(in the rows, 128 means zero)
One turn moves every row onto another: examples first, then more rows asked:
J_387: [108 117 133 133 119 116 109 127 134 135 137 123 126  93 144  93 148 118
 129 138 124 166 140 109 139 140 168 109 138 112 164 112]
J_218: [113 110 130 127 126 134 113 142 135 114 145 134 108 135 116 136 115 143
 102 113 140 102 121 138 122  94 105 108 123 161 124 105]
J_607: [116 134 148 156 103 138 118  86 135 112 133 125 116 150 103 141 134 105
 148 143 127  95 123 125 123 151 130 137 105 139 140 145]
J_102: [150 157 115 139 110 125 124 136 134 125 140 165 139 117 110 140  96 137
 149 122 116 100 122 114 119 134 116 123 123 127 134 149]
J_125: [151 130 113 112 106 142 135 151 140 125 118 118 100 140 150 118 123 116
 112 133  79 103 111 137 149 110 137 135 146 119 121 115]
J_823: [ 93 159 140 119 125 126 138 121 111 156 128 110 153 140 132 161 132 116
 120 134  98 107  83 131 110 105 117 154 138 140 130 146]
J_429: [115 113 144  95 143  88 159  89  93 129 128 156 134 119 127 113 128 123
 122 122 129 119 135 140 126 124 176 123 119 108 114 114]
J_630: [137 150 128 133 110 130 105 125 148 135 102 108 123 111 146 124 145 152
 115 139 133 150 123 106 129 132 114 129 139 118 140 168]
J_631: [119  98 125 122 144 100 135 128 104 160 142 135 120 146 144  91 121 149
 109 130 129 155 131 144 149 122 148 143 149 126 111 159]
J_745: [134 110 111 151 114 134 125 129 152 113 125 154 128 115 126 138 142 116
 122 139 132 105 133 143 137 159 143 122 113 103 111  87]
J_175: [152 143 130 135  74 123 126 131 124 140 119 140 137  80 126 151 144 123
 130 142 107 130 145 124 116 131 123 140 114 121 135 116]
J_127: [115 141 151 165 113 108 130 116 104 122 129  98 136 118 116 130 116 108
 113 111 132 117 115 169 139 152 110 132 101 125 111 122]
J_767: [ 88 132 154 128 143 107 146 119  95 173 145 108 118 132 146 132 148 137
 118 100 100 154  96 129 128 128 150 128 114 124 104 118]
J_257: [117  73 142 140 137 111 146 104 148 109 122 141 119 118 150 129 140 102
 120 128 108 112 130 124 132 142 136 115 137 158  96 127]
J_220: [ 91 106 145  93 123 106 133 144 129 139 150 132 118 131 117  99 139 129
 116 108  96 108 172 137 116 110 163 139 116 137 136 140]
J_430: [119 127 120 145 123 111 112 127 146 163 138 151 121 136 139  98 127 139
 128 140  95 124 149 111 115 112 130 134 146 165 154 160]
J_845: [120  92  84 117 149  98 126 143 136 129 126 143 165 120 128 125 108 145
 125 127 133 112 124 140 117 114 110 138 145 125 131 140]
J_614: [120 133 118 132 127  89 116 124 118 133  87 125 116 105 108 150 151 143
 130 124 110 127  94 111 113 106 147 143 129  89 143 127]
J_751: [120 101 128  79 152  92 132 137 116 135 151 129 123 132 122 148 116 125
 146 120 128  90 127 142 142 109 116 144 151 141 109 130]
J_619: [120 142 131 119 160 120 109 155  84 134 134 139 140 129 139 101 160 130
 150 131 109 128  95 114 123 151 147 125 137 120 117 140]
J_326: [102 139 170 131 118 107 110  75 103 120 130 122 140 149 126 138 147 103
  95 110 107 121 124 120 123 118 145 118 104 133 130 104]
J_509: [ 83 139 133  92 170  96 135 103 128 155 157 128 138 153 136 119 118 131
 139 126 137 110 108 125 137 135 159 120 139 116 124 133]
J_993: [118 115 138 117 121 104 133 145 135 143 110 129 129 116 150 128 157 134
 139  98 125 163 109 114 129 115 109 155 164 117 154 152]
J_940: [136 144 144 161 101 137 115 114 124 115 116 129 129 137 129 166 117 126
 111 103 104 148 115 126 151 126 114 140 113  95 112 132]
J_43: [ 98  90 134 154 154 103 127 122 105 133 136 126 141 127 124 147 138 105
 128  97 168 135 129 143 132 144 123 142 145 124 139 123]
J_213: [131 100 120  95 129 142 151 131 154 147 142 149 101 143 143 121 141 135
 129 109 120 138 140 120 149 103 156 135 153 119 136 158]
J_907: [116 139 174  87 111 123 129 119 133 128 133 144 122  94 124 165 148 110
 118 111 130 117 158 146 121 124 138 153 144 123 123 139]
J_710: [ 86 121 149 139  87 133 121 122 141 133 155 133 147 125 112 128 146 136
 124 129 136 123 131 116 111 169 125 127 123 136 169 150]
J_849: [ 87 131 163 127 144 100 111 105 129 105 105 122 112 118 148 109 123 101
 108 128  92 124 131 140 138 127 160 128 142 109 127 104]
J_274: [143 119 143 120 122 126 121 110 115 101 139 152 118 121 135 145 122 100
 139 129 111 135  93 139 133 135 153 131 136 117  97  76]
J_587: [128 104 104 142 112 141 120 139 105 153 155 136 147 144 113 147 146 134
 121 131 116 120 111 111 116 117 115 136 144 156 160 150]
J_906: [ 99 135 135 115 115 155 137 118 146 153 147 129 124 140 143 117 121 144
 157 124 100 150 158 146 115 125 133 162  95 116 131 134]
J_478: [125 152 116 149 146 135 122 123 108 142 126  85 127 134 140 113 139 110
 110 124 117 144  80 145 129 127 156 123 114 115 111 112]
J_479: [122 127 148 106  89  98 122  92 140 132 159  87 141 139 112 128 120 121
 116 124 135 143 125 136 118 155 152 154 116 121 119 155]
J_589: [ 90 134 152  96 133 133 137  97 123 141 139  95 103 117 131 128 120 116
 128 144  77 112 143 138 118 105 171 136 115 138 128 136]
J_647: [110 119 102 137 125 125 145 111 138 159 161 111 127 137 119 107 118 139
 145 144 113  94 118 141 151 157 138 104 101 124 140 126]

J_940 -> J_326
J_906 -> J_218
J_823 -> J_907
Now these:
J_710 -> J_745
J_845 -> J_630
J_587 -> J_175

